In the rows, zero is written as 128.
Named moves (each a turn or a mirror), then the moves between two rows, first move first; the first pair answered
q_751 (before -> after):
[135 109 149 139  82 117 123 133 140 109 111  94 133 101 109 130 124 110
 157 160 139 105 106 116 152 122 107 161 103 138 146 114 153 161 105 128]  ->  [136 112 156 139  83 114 116 132 145 103 118  93 133 109 108 134 123 111
 153 162 139 108 101 115 153 124 108 157 100 137 153 114 150 154 116 128]
[115 134 134  97 143 108 126 164  99 118 110 161 123 122 108  85 149 100
 139  99 106 130 149 155  90 106 118  97 123 136 164 140 127 167 138 123]  ->  [126 136 149  98 147 102 116 166  99 114 114 152 120 125 104  94 145 109
 125  96 114 138 150 139  91 103 131  96 116 131 159 140 132 165 147 120]
[132 120 154  98  97 140 108 112 136 136 139 108 129 104 109 117 101 112
 175 127 113  97 137 113 135 120 154 130 106 126 109 162 129 124 143 138]  ->  [122 112 138  97  97 145 109 114 144 138 130 113 128  98 118 114 107 112
 181 132 114  93 142 128 128 114 140 138 120 135 114 156 132 123 134 149]
q_328 (before -> after):
[171 133 123 114 132 121 104 169 143 164 164 117 104 166 124 132 144 131
  99 109 163 129 124 123 135  91 140 108 103 109 135 119 137 139 163 130]  ->  [163 126  75  93 109 133 107 175 147 167 153 120  99 158 130 116 146 129
 124 129 149 103 146 138 118  83 130 108 118 116 122 128 135 144 139 133]
[121  94 142  65  97 101 119  90 174  91 113  78 115  93 122 116 104  73
 192 153 143  81 160 127 133 112 150 110  95 123  98 173 151 100  87 133]  ->  [146 119 207  91 135  83 114  79 174  82 131  76 114 109 110 140 104  78
 150 119 166 126 124 106 159 126 170 116  67 110 115 159 150  93 119 123]
[107 136 112 126 135 142 145 147 159 111 110 138 142 120 122 117 121 117
 162 154 123 132 153 146 119  97 135 148 164 142 101 138 129 132  96 141]  ->  [122 162 182 156 166 121 137 133 158 108 129 134 135 136 106 143 121 128
 117 118 141 169 114 129 140 115 151 147 134 128 121 128 128 126 129 128]
q_362 (before -> after):
[140 135 162  97 151 107 132 148 134 143 144 118 106 168 108 138 131 129
  95 108 142 158 136 125 123  95 157 130 120 112 134 113 130 147 157 135]  ->  [119 136 127  97 146 115 158 171 141 146 125 137 119 171 121 125 134 124
 112 118 134 151 146 158 109  84 147 148 150 117 130 107 128 155 135 143]
[ 97 163 127 137 139 115 125 109  93  78 129 130 137 135 140  85 108 185
  92 120 109 142  91  94 114 198 118 121 156  93 155  92 133  96 161 158]  ->  [115 159 125  95 126 112 113 129  91  86 151 123 127 153 120  82 107 182
  87 114 110 131 115  77 110 171 127  96 138  90 153 105 133 103 177 158]
[114 117  99 123 123 155 147 127 120 120 111 140 148 115 127 106 143 125
 158 149 116 117 145 142 127 117 117 137 133 131 140 118 120 132 119 142]  ->  [124 123 137 156 130 156 145 101 117 112 117 130 151 100 124 124 133 131
 152 137 129 130 110 129 142 147 123 148 117 129 133 115 135 126 125 134]
[118 135 114 166 117 150 148 127 126 108 102 136 161 111 160 116 139 144
 154 125 122 126 114 160 112 142  93 145 168 150 131 112 110 129 101 134]  ->  [146 140 166 184 125 141 111  98 126 100 132 117 144 105 136 138 129 146
 119 106 135 133  88 113 141 166 117 131 122 139 138 119 122 117 131 120]

Between the rows of a pair lie 2 to 3 moves.
[136  90  71 160  99 108 125 165 109 157 125 107 128 123 145 128 132 184
 154 159  99  59 142 172 113 110  76  49 129 134 140 159  99 124 102 121]  ->  [121 106  95 174 135 100 163 187 112 160 113 130 144 150 159 148 139 190
 129 129  96  99 127 203 100  97  72  75 154 136 164 131  87 143 117 130] : q_328, q_362, q_362
[126 110  72 132  84 133 114 125 111 141 127 113 135  76 132  93 116 117
 175 148 133  83 142 124 131 120  93 122 139 141 112 131 115 132  91 128]  ->  [166 126 128 117 102 110  83 126 107 143 169  89 108 105 101 119 107 133
 123 113 152 102 135  80 153 119 124  92  87 128 123 139 116 132 141 106] : q_362, q_328, q_362
[154 151 225  98 166  88 126  86 166 123 146 128 137 179 139 159  78 109
 108  92 176 223 118 129 135 101 160 148 100 141 135  83 153 132 177 181]  ->  [138 126 114   9 133 102 129 142 168 140 129 137 128 182 146 124  80 112
 163 123 148 173 192 160  96  44 144 124 137 160 109 103 141 150 142 201] : q_362, q_328
[148 116  56 131 126 130  72 150  70 164 154  94 142  83  95 158 105 135
  89 124 132 131 122  33 145 128 143  60 117 111 127 153  85  90 206 127]  ->  [115 127 100 223 142 149 101 101  75 135 128 105 176  53 135 157 109 123
  96 135 135 148  62  65 156 177 121 122 145 114 134 135  90  84 170 126] : q_362, q_362, q_362
[133 144 161 101 136 119 140 145 142 130 133 134 116 157 118 129 137 141
 112 104 131 159 137 129 121 113 149 126 120 121 129 104 133 143 136 145]  ->  [121 146 175 141 142 123 149 124 143 123 118 142 134 143 128 131 133 128
 117 110 130 160 109 139 134 142 134 143 128 119 131  99 142 141 127 143] : q_751, q_362, q_751
[ 94 116  73 158 131 138 145 151 133 129  77 157 161 102 170 124 133 116
 166 153  96 105 127 172 113 136  80 150 180 144 124 123  95 142  69 141]  ->  [151 112  67  64 109 115  89 183 126 158 135 129 116 136 112 126 122 133
 139 131 105  95 187 109 107  83 115  76 119 133 118 145  90 149 130 134] : q_362, q_362, q_362
